In the rows, zero is written as 128.
Each row of R is roughly a mix of the hidden directions of one of 4 groups; one row fits no group.
R, 163 rows:
[[139 103  91 141 143 102 135  94  75 165 105]
 [164 170 134  79  96  90 147 123 106 144 135]
 [ 78 142  95 161 140 148  91 131 169 126 102]
 [ 91 149 133 123 108  68  81 121 134 158 121]
 [101 120  77 106 133 128 124 108 111 179  83]
 [130 112 156 151  63  78 128 146 135 144 143]
 [185  92 120 129 165 117 154  84 140 145 125]
 [142 156  95 127 110 120 104 125  72 180 112]
 [157 139  83 175 116 163  96 128 155 123 155]
 [134 142 140  88 110  67 109 116 130 178 126]
 [145 137 141 165  83 138 129 169 146  72 131]
 [ 68 114 108 105  81  99 102 137 136 129 104]
 [ 90  95 135 112  98 103 171 159 119 116  86]
 [ 88 171 127  71 153 147 128 149 155 139 116]
 [190 143 169 141 151 162 135 106 108 151 139]
 [108 107 145  78 134  94 145 173  85 126 116]
 [ 86 108 160 149 122  96 150 106 115 145  74]
 [122 124 178  88 143 131 160 138 178  95 136]
 [165 176 114 123 139  73 122 126 101 110 161]
 [113 119 170 125 162  58 115 114 119 131 103]
 [160 151 101 153 127 126 104 158  77 174 123]
 [151  83 141 161  87 135 118 173 151 142 100]
 [192 131 175 136 138 154 127 134 154 162 137]
 [103  92 167 161 132 145 130 139 153  73 150]
 [147 148  65 164 100 135 116 160 112 159 127]
 [171 113 183 128 171 143 151 111 132 161 120]
 [113 106 154  93 111 150 185 151 147  94 150]
 [116 137 169  94 164 134 152 126 177 151 164]
 [129 123 165 144 115 185 158 145 128 105 177]
 [123 141 192  89 147  99 126 125 146  87 121]
 [123 132 159 124 164 122 154 156 199 118 142]
 [115 113 161  93 143 144 180 100 145  82 137]
 [ 81 127 182  91 149 138 133 117 160 101 113]
 [173 164 119 124 127 179 154  88 104 144 125]
 [ 61  80 164 134 145 136 119 130 102 126 129]
 [140 114 122 109 132 134  84 108  87 192 143]
 [114 111  90 143 103  91 119 166  93 141  83]
 [193 121 157 158 146 154 116 118 144 168 135]
 [105 100 146 164 120 145 135 154 154  61 129]
 [179  86 126 129 133 121 132  94 146 181 107]
 [156 147 152 157 144 118 131  70 176 119 150]
 [194 136 153 160 163 152 141 139 136 130 159]
 [119 138  92 107 108 113  85 107 101 181 100]
 [ 89 157 125 129 177 143 142 116 159 134 181]
 [ 52 151 118 109 172 118 114 124 130 132 138]
 [ 98 124 104 139  95 103  89 130  76 161 107]
 [111 133 178  85 129 118 167  97 170 118 132]
 [ 76 104 119 151 170 181 126 115 136 108 123]
 [128 159 167  74 112 158 158 124 156 100 130]
 [ 54 120 147 124 106 118 121 130  86  98 129]
 [102 136 110 149 173 158 144 141 163 101 175]
 [131 137 170 110 131  93 115 133 175  71 116]
 [ 90 143 137  76 135  95 103 128 109 169  98]
 [128 139  58 154 111 136  97 145  93 130 103]
 [206 135 125 117 146 137 147 115 156 162 123]
 [156 135  85 141 149  77  79 120 155 128 124]
 [101 138 142  80 139 143 177 100 139  81 126]
 [103 141 175  71 148 169 140 114 107 135 131]
 [123 114  78 184 118 114  92 165 140 138 137]
 [ 79 113 140 128 153  82  95 126 124  79 142]
 [156 145 144 170 147  76  81 110 145 116 126]
 [100 150 128  93  96  94 115  85 114 170 106]
 [110 128 117 186 139 128  71 122 166 107 131]
 [138 117 197 105 136 132 125 154 151 174 142]
 [108 147 133  75 142  81 119 128 145 180 135]
 [124 164  85 163 101 104 112 130  85 130  91]
 [175 137 100 161 128 127 140  82  92  95 146]
 [120 109  77 148  92 146  99 119  82 104 107]
 [111 127  68 119 156 147 100  89 108 151 157]
 [163 135  78 154 131 140 121 129  62 133 137]
 [111 130 144 168 159 120 146 154 180  84 143]
 [115 139 128  83 115 144 100 116 107 198 129]
 [118 125 173 112 128 162 191  96 121 142 148]
 [177 167 187  97 142 134 119 126 118 147 132]
 [ 74 138 168  91 133 120  98 140 169 147 133]
 [156 141 120 167 102  86 103 141 163  85 109]
 [164 137 114 184  90 114 142 135 151  99 162]
 [102 118 169  78 143  80 130 145 117 111  96]
 [129 118  89 190 122 135 106 161 118 171 120]
 [165 137 108 155 136 170 165  93  84 124 143]
 [133 115  89 161 136 151 103 121 190 111 158]
 [134 118  79 160 107 140  84 148  80 135 110]
 [186  93 156 146 119 138 157 114  96 162 139]
 [116 124 131  46 127 138 162 143 145 105 129]
 [119 114 170  92 158 132 166 126 178  97 130]
 [114  84 164 159 119 142 124 154 155  72 128]
 [162 153 116 154 129 127  80 125 178  89 144]
 [145 198  92 106 114 103 147 106 107 121 136]
 [ 94 120 178  88 154 172 153 112 124 133 146]
 [149 133  70 105 140 135 114  93  85 163 139]
 [144 130  74  97 123 133  99 104  92 173 115]
 [ 85 166 132  64 160 144 141 119 112 132 123]
 [146 140 143 161  79  85  95 126 168 129 149]
 [135 144 100 165  99 195 108 133 153 112 139]
 [116 136 191 102 129 174 163 125 113 116 152]
 [119 131 198 115 124 156 152 154  97 104 147]
 [148 141 100 163  98 124  93 153  90 177 123]
 [156 175 101 104 115  83 122 120  82 138 107]
 [112 167  67 128 177 142 123 131 115 119 101]
 [136 158  95  81 105 124 121 123 110 183  98]
 [144 125  92 187  83 139 126 161 100 131 124]
 [129 153  79 164 127 112  81 137  88 152 123]
 [ 88 126 113 119 132 154 102  86 100 144  72]
 [179 123  99 149 126 119 103 176 102 158 104]
 [149 101 106 150 101 140  83 139  68 141 114]
 [144  88 138 169 102 128  93 124  70 114 124]
 [175  92 139 156 123 138 153 183 145 111 147]
 [137  98 138 127 112 175 176 181 150 125 121]
 [118 134  98  96 134 108  96  76 114 179 123]
 [147  73 150 131 113 118 183 116 113 147 163]
 [122 156 132  70 104 134 133  94 152  79 136]
 [129  94 116 121  90 147 166 101 156 143  75]
 [157 118 121  96  93  96 109 104 100 159  81]
 [120 145 102 175 117 120 131 105 185 116 171]
 [145 156 148 128 124 163 132  91 189  97 146]
 [ 71 142  89 119  84 137 144 132  90 112 117]
 [141 128 122 100  91 149 163 184  90 112 142]
 [ 97 156 132  73 181 153 143 114 138 126 148]
 [ 81  97 139 125 121 117 157 139  81 159  89]
 [109 167 127  64 173 125 143 120 142 142 152]
 [ 72 146 109 115  95  97  82 149 124 104 127]
 [198 141 115 125 141 159 150 124  99  90 132]
 [137 136 106 164 115 125  64 175 120 104 117]
 [162 132 111 146 164 123 102  99 167 129 183]
 [116 116 136 155 148 143 153 159 176  70 140]
 [ 90 137 166  81 132 120 116 135 180  98 121]
 [172 115  98 153 110 103 113 143  97 184 121]
 [111 135 185 104 149 141 166 118 164 122 167]
 [ 86 168 107 114  87 139 139 153  85 103 134]
 [116 161 150  70 112 150 152  96 133  88 131]
 [180 119 122 160 137 177 147 128 126  80 140]
 [178  97 162 123  96 122 161 102  97 127 154]
 [ 76 120 170 120 129  97  81 115  94 129 120]
 [162 148  77 121  98 157 142 118 177 111 142]
 [103 164 129  84 149  93  97  85 125 156 129]
 [154 135  58 143 118 111 105 134  98 133  91]
 [130  85 115  86  88 167 115 100  94 125 118]
 [206 114 151 112 147 107 139  98 128 140 143]
 [164 134 168 113 153 177 167 106 158 135 125]
 [ 98 104 159  98 148  95 124 166  77 135 114]
 [ 61 135 121 127 104 109 105 140 102  83 140]
 [103 133 171 102  99  80  93 105 104 149 124]
 [164 120 168 132  78 131 144 117  79  97 134]
 [142 134 182 115 169 114 151 140 169 154 159]
 [ 61 136 127 130 143 150 117 179 129 110 101]
 [145 106  73 153 102 141 103 139  88 102 101]
 [108 106 170  80 153 117 154  99 160 102 118]
 [158  85 141 182 108 143 143 144 101  91 136]
 [145 162 142  89 144 140 172 164 168 154 133]
 [134 109 120 132  98 105  71 130  99 168  90]
 [140  92 118 185 115 119  83 151  96 110 113]
 [151  85 163 155 108 150 128 177 108  96 117]
 [187 153 129 104 129 156 161 116 132 174 110]
 [115 157  71 156 122 123  84 106  87 122 129]
 [158 122  91 172 124  97  83 146 105 158 136]
 [118 139 172 149 152 125 124  62 167 130 121]
 [121 160 135  62 146 112 158 161 142 150 147]
 [139 129 149  78 128 166 164 151 123 109 177]
 [135 122 104 191 136  93 108  89 153 150 113]
 [ 77 137 137 135 109 108  68 132 150 148  96]
 [189 117 110 166 131 123 138 121  79 151 149]
 [197 121 105 164 122 144 135 166 140 105 120]
 [111 109  99 176 145 169  85 124 158 135 149]]
Here is one row of each group, with its name. Which group are the others in?
[149 117  84 155  91 124 118 148  98  96  83]
(44)
[195  94 137 150 101 156 154 117 111 110 128]
(76)
[122 137 197 127 106 154 168 142 100 106 133]
(67)
[163 134 164 144 169 160 116  88 118 167 113]
(117)

[157 106 160 116 185 109 144  90 140  98 144]
(117)
[110 144  92 103 113 144  88 115  94 185 124]
(44)
[160 130 183 115 109 109 109 100  85 101 149]
(76)
[114 153 150  64  93 144 172 126 121 122 113]
(117)
[170 129  77 155 154  98 124 163 137 162 126]
(117)
[133 100 126  97 121  92 166 179  87 126 145]
(67)
[ 75 134 142 119 115 192 141 127 119 102 100]
(76)
[111 126 170 106 155 183 134 111 154 113 167]
(67)
[127 122 127 176 125 135 135 136  49 133 146]
(117)
[176 112 114 115 110 131 129 112  80 152  75]
(76)
[139 134 120 156 150  62  84 107 132 139 100]
(67)
[104 162 150  60 145 116 115  94 127 151 133]
(76)
[117 129 114 129 112 193  98 176 134  99 145]
(67)
[ 82  75 119 140 123  87 128 164 132 150 106]
(117)
